In the rows, zero is written as 128.
The rows of X fall into 4 groups, and each row is roughly a mix of its group's hidden directions.
X:
[[116  86 160 106 122  71  99 133 179 132 111]
 [133 114 176 126  96  77 127 128 170  86 100]
 [119 150 200 135 131 133 145 148  73 129 100]
 [151 163 153 125 146 110 144 190 151  82 102]
 [120  66 175 131 126 116 158 113 125 155  80]
 [135 144 163 139  86 177  83 112 110 111 169]
 [130 159 106 120 150 189  74 119 121 126 168]
 [129 169 156 155 159 138  87  80  85 145 133]
 [ 92  99 176 132  94 129 152 122  85 106  86]
 [131  92 133 135  80 146 188  92 113 154 105]
 [118 123 160 131 120  80 107 134 178  78  91]
 [130 172  98 121 145 109  73 130 187 126 145]
 [153 169 106 134 148 151 180 149  92 164 159]
 [119 198 142 108 152 111 104 147 127 100  81]
 [ 68  90 117 104 139 116  99  70 127 140 117]
 [141 145 137 138 135 106 190  97  68 147 150]
 [ 92  94 156  80 153 102 112 101 134 136  79]
 [102 158 126 121 114 144  55 143 167  94 115]
 [100 162 121 144 130  92 138 102  99 119  55]
 [138 201 150 108 135 133  85 117  85 140 130]
 [143 163 124 120 128 193 141 127  80 153 168]
 [122  73  78 130 101  89 146 131 165 135 100]
 [118  85 132 121 108 134 185 102  83 152  89]
 [111  79 151 134 101 122 175 108  90 122  80]
 [159 158  91 174 104 134 167 159 131 138 170]
 [115 128  86 102 123 111  75  91 148 177 108]
 [ 85 117 134  80 135 163 185 120 164 112 121]
 [148  78 136  93 101 135 155 151 168 155 172]
 [153 152 137 104 138  94 131 172 118 115  56]
 [105  89 168  94 159 121 110  86 119 152  84]
 [127  84 133 138  91 166 151  71 103 157 113]
 [162 133 133 160 142 141 203 152 104  98 137]
 [120 156 164 118 125 183  84 100 116 144 172]
 [161  99 121 163 177 148 134 160  71 136 129]
 [ 81 162 118 141 138 123  70  86 127 104  96]
 [105 101 162 178 116 122  76 105 135  87 110]
 [115 177 158 141 122 152 138 179 110  80 156]
 [117 156 123 127 101 186  85  98 131 161 167]
 [123 164 117  97 154 119  55 127 147 153  97]
 [110 101 129 111 159  70 148 124 136 143  64]
 [158 187 157 120 118 138  99 165 145  79 115]
 [144 197 151 117 150 137  95 117  79 152 129]
 [124  86  83 161 104 125 158 105 135 164 174]
 [147  83 150 134  77 175 147  96 112 149 152]
 [ 95 129 142 165 115 144  65  99 149  83 129]
 [107 116 124 130 120 144  59 149 184  99 108]
 [125  89 140 103 141 119 137  70 110 173  82]
 [156 114 150 178 167 133 130  97  73 157 137]
 [117 105  78 123  84 140 119 139 192 129 159]
 [110 142 202 112  90 141 149 148 119 121  88]
 [148 171  91 127 151  99  90 141 178 148 159]
 [ 69 104 109 106 129 128  98  65 124 153 126]
 [140 180  80 159 115 145 120 174 137 127 167]
 [122 174 118 137 128 154 117 176 128  96 191]
 [117  71 169 103 128 110 152  97 122 148  78]
 [126  82 131 147  88 148 173  82 111 150  97]
 [ 84 125 149 106 130 119  89 140 194  91 142]
 [129 181 117 108 109 135 111 116  89 191 102]
 [136 116 155 165 154 149 128  89  86 160 180]
 [146  91 180 144 132  89 109  92 132 121  79]
 [101  70  95 112 129 132 111  84 151 104 168]
 [ 71  97 118  76 127 102 124 103 162 139  99]
 [ 92 100 143 110 116 100  81 106 162 108  77]
 [179 177 148 151 134 141 133 181 113  95 134]
 [136 154 107  91 127 117 184 116  89 175 100]
 [ 91 135 113  92 144  74 149 119 128 168  81]
 [ 94 182  91 125 121 177 108 112 101 147 157]
 [134 151 110 134 154  76 184 158 118 129  83]
 [124 146  92 107 136 179 113 102  82 180 129]
 [101 144 146 131 118 126  52 131 167  88 141]
 [146 122 138 146 121 122 193  96  67 154 122]
 [170 121 105 119 176 155 101 151 148 150 182]
 [107 166 147 121 109 149 112  79  71 147  97]
 [144  89  69 140 122 105 121 141 189 124 153]
 [144  79 162 137 134  76 144 146 163  93 101]
 [127 108 158 157  89 175  79 113 142  99 157]
 [105 143  91 134 134 184 170 117  78 148 145]
 [162 202 139 136 112 130 120 169 145  94 140]
 [153  88 145 149  90 154 189 107 105 146 146]
 [181 189 123 148 134 147 155 148  99 133 161]
 [100  73 157 118  86 122 147 144 171  90 122]
 [118 182 106 148 151 173  95  96  88 114 135]
 [131 105 104 125 114  70 165 161 147  98  84]
 [151 188  96 126 122 163 113 115  97 167 161]
 [170 137 149 106 120  99 138 184 149  99  81]
 [124 111 168 153 103 147  67 119 143  93 169]
 [140 172  91 136 163 114  75 147 166 133 156]
 [129 107  86 157  93 135 167 110 146 175 171]
 [129  72 143 149  81 139 174  95 121 146 103]
 [115 119 107 128 153 139  66 163 182 102 112]
 [129  91 147 147 123  88 132 139 186  71 133]
 [131  81 122 105 122 103 171 181 166 101 114]
 [130 118 154 150  81 154 180 110  77 102 126]
 [133 185 102 112 153 117  84 144 171 151 158]
 [109  65  79 108 110 116 151 100 163 137 113]
 [125 181 128 161 111 133  92 142 142  90 183]
 [106 194 121 121  98 180 113 101 104 114 132]
 [117 138 111  91 161 185 124 129  92 181 134]
 [118 119 104  85 105 107 168 175 171 125  93]
 [128 148 113 124 196  68 129 157 116 127 104]
 [120 171  78 143 104 169 111 145 143 123 180]
 [114  75 174 115 112 134 155  99 132 157  79]
 [ 84 165 104 112 132 116  58 120 158 141 122]
 [ 86  93  71 105 100 119 150 108 134 169 140]
 [175 133 140 152 147 106 181 178  91 128 121]
 [109 127 116 121 126 146  71 155 195  97 136]
 [143 207 127 126 135 136 100 135  80 153 130]
 [161  64 113 146 104 108 178 142 143 153 144]
 [123  62 120 130 140  99 184 156 152 115 109]
 [102 125 147 164 117 157  67  87 136  92 148]
 [103 178 116 125  95 143  89  96 147 121 182]
 [142  60 142 144 100 139 180  99 117 153 125]
 [117  59 117 149 121 100 158 155 164  93 131]
 [123  73 154 105 148  94 168 151 177 123 121]
 [117  56 109 154 111 132 169 128 172 123 118]
 [167 166 155 123 116 111 142 184 169  93 123]
 [144  65 131 145 102 160 173  97 111 157 114]
 [120 160 155 111 112 170  70  95 124 145 168]
 [ 86 128  79 132 124  89 116  74 118 164 116]
 [159 115 149 123  78 187 136 136 128 136 181]
 [123 101 160  97 156 122 128 155 154  92  63]
 [ 99 127  97 100 141  98  79 106 158 160  84]
 [146 104 153  88 140  78 127 171 152 144 172]
 [110 131 153  92 142 193 123  87 137 117 171]
 [140  89  88 145 102 119 186 134 146 177 135]
 [125  85 114  91 170 110 114 104 150  87 172]
 [121  92 154  94 155  97 124 142 137 108  58]
 [129 168 131 113 147 173  88  80 103 150 162]
 [155 204 130 127 147 138  89 118  93 152 135]
 [184 132 156 162 151 139 147 181 118  93 113]
 [159 155 120 176 122  93  74 109 123  86 114]
 [155 159 106 113 148 114 201 152  97 151 131]
 [137  87 112 132 176  81  86 146 155 140  97]
 [134  95 120 148 122  68 156 160 144  86  90]
 [126 175 185  94 138 142 109 124  78 153 123]
 [ 84 122 152  73 111 132 180 119 169 128 117]
 [131 136 108 126 151  76 194 161 138 132  94]
 [138 113 104 142 120  72 163 187 144 108  99]
 [130  91  95 155 102 155 175 134 155 149 177]
 [155 192 153 157 128 156 103 140 125  95 167]
 [ 99 163 121 118 100 164  69 123 169  99 136]
 [131 183  82 158 122 152 104 145 127 104 176]
 [ 88  74 115  71 102 133 138 114 155 153 118]
 [ 80 141 128  72 122 115 101  92 141 153  86]
 [116  72 169 109 123  76 126 145 172 127 121]
 [136 147  75 155 150  87  87 135 119 178 129]
 [169 154 127 163 129 168 171 184 131 118 143]
 [122  72 170  74 135 117 150 144 160 130 102]
 [169 120 182 125 110 146 181 137  83 118 118]
 [123 125 102 157 111 131 129 180 166  82 176]
 [113  54 126 136 117 103 159 134 165  91 116]
 [108  59 157  89 154 121 166 133 137 149 113]]

Which row in each list fits none of the groups? There is exactly one, and every other row fits one group, some only roughly.
- q_593: [172 185 114 186 123 131 114 136 107 106 148]
- q_663: [ 99 132 123  89 106 180  96  86 147 154 159]
- q_242: [132 171  94 119 165 142  67 133 150 153 158]
- q_669: [136 170 164 117 165 127 136 121  65 155  97]
- q_851: [174 176 119 176  92 143 119 144 121 108 165]
- q_325: [133 196 157 120 115 131  94 102  82 135 100]
- q_496: [ 96 125 110  99 132 126  55 101 168 130 106]
- q_44: [ 91  86 109 120 143 105 120  76 125 168  87]
- q_479: [162 181 149 125 180 115 122 131  74 132 135]
- q_383: [148 126 138  92 118 165 122 117 120 156 207]
- q_784: [157 104 128 131 114 165 191 104  77 132 114]
- q_151: [ 89 146 151 110 121 173  68 130 170 118 115]
- q_596: [119 184 124 150 120 171  82 136  94 108 161]

q_151
- q_897: [109  58 109 105 108 118 156 115 129 178 146]
- q_911: [136 191  81 122 125 164 105 137 125 142 173]
- q_614: [145 196 146 138 136 156 128 171 121  81 141]
- q_949: [111  81 145 124 106  78 111 107 174 101  96]
- q_343: [151 113 120 110 167  94 194 135  99 165 121]
- q_561: [131 172 169 158 187 135 105 131 105  95 115]
- q_480: [169 176 130 172 105 133 122 146 132  99 180]
- q_734: [102  79 135  99 157  99 156 113 119 168  83]
- q_761: [131  62 110 100 104 111 173 141 143 167 114]
- q_796: [ 99  61 130 139 102 125 174 161 153 108 121]
- q_187: [131 170 135 113 119 173  93  98  99 176 159]
- q_536: [101 149 119  91 149  80 102 126 121 112  64]
- q_925: [154 184 135 179 130 170 105 129 107  96 143]
- q_617: [142 193 126 143 145 124  68 117  87 127 142]
- q_287: [116 207 139 114 152 116  76 130 115 136 137]

q_287
- q_45: [111 155  90 121  77 143 108  91 151 162 168]
- q_864: [138  97 105 180 129 158 159 108 109 172 168]
- q_59: [125  60 155 121 128 130 128  80 152 162  97]
- q_132: [113  90 137  71 104 104 159 144 176 146 108]
- q_630: [114 188 146 101 176 136  75 134 128 111 127]
- q_594: [105 190 112 146  99 172 106 113 152  94 145]
- q_155: [106  66 149 108 111 127 144  73 130 133  88]
- q_270: [153 140 184 127 151 126 120 170 138  65 117]
- q_975: [156 143  74 137 143 132 145 125  89 192 147]
- q_688: [187 141 105 153 113 108 166 182 127 132 102]
- q_671: [155  89 161  97  87 131 187 107 125 152 135]
- q_494: [147 145 125 115 150  82 173 145  85 154  82]

q_630
- q_347: [171 141  90 122 141 142 149 168 100 156 181]
- q_584: [136 196 110 119 132 122 112 122  80 161  87]
- q_981: [162 141 118 186 151 109 138 173 105 122 173]
- q_755: [124  84 120 117 140  78 182 158 118 126  87]
- q_319: [150 126  83 135 144  54 130 172 125 127 114]
- q_531: [135 193 140 116 151 116  83 160 110 104 163]
- q_423: [118  76 148  87 100 123 178  99 151 152 109]
- q_811: [138 155 115 112  98 115 212 136 115 149 106]
- q_662: [141 191 165 127 147 111 121 157 146  85  92]
- q_944: [130 189 173 122 130 171  99 141 134  89 140]
- q_847: [188 150 112 157 128 114 177 139  84 155 124]
- q_12: [157 142 126 121 174  97  87 174 158 146 162]

q_347
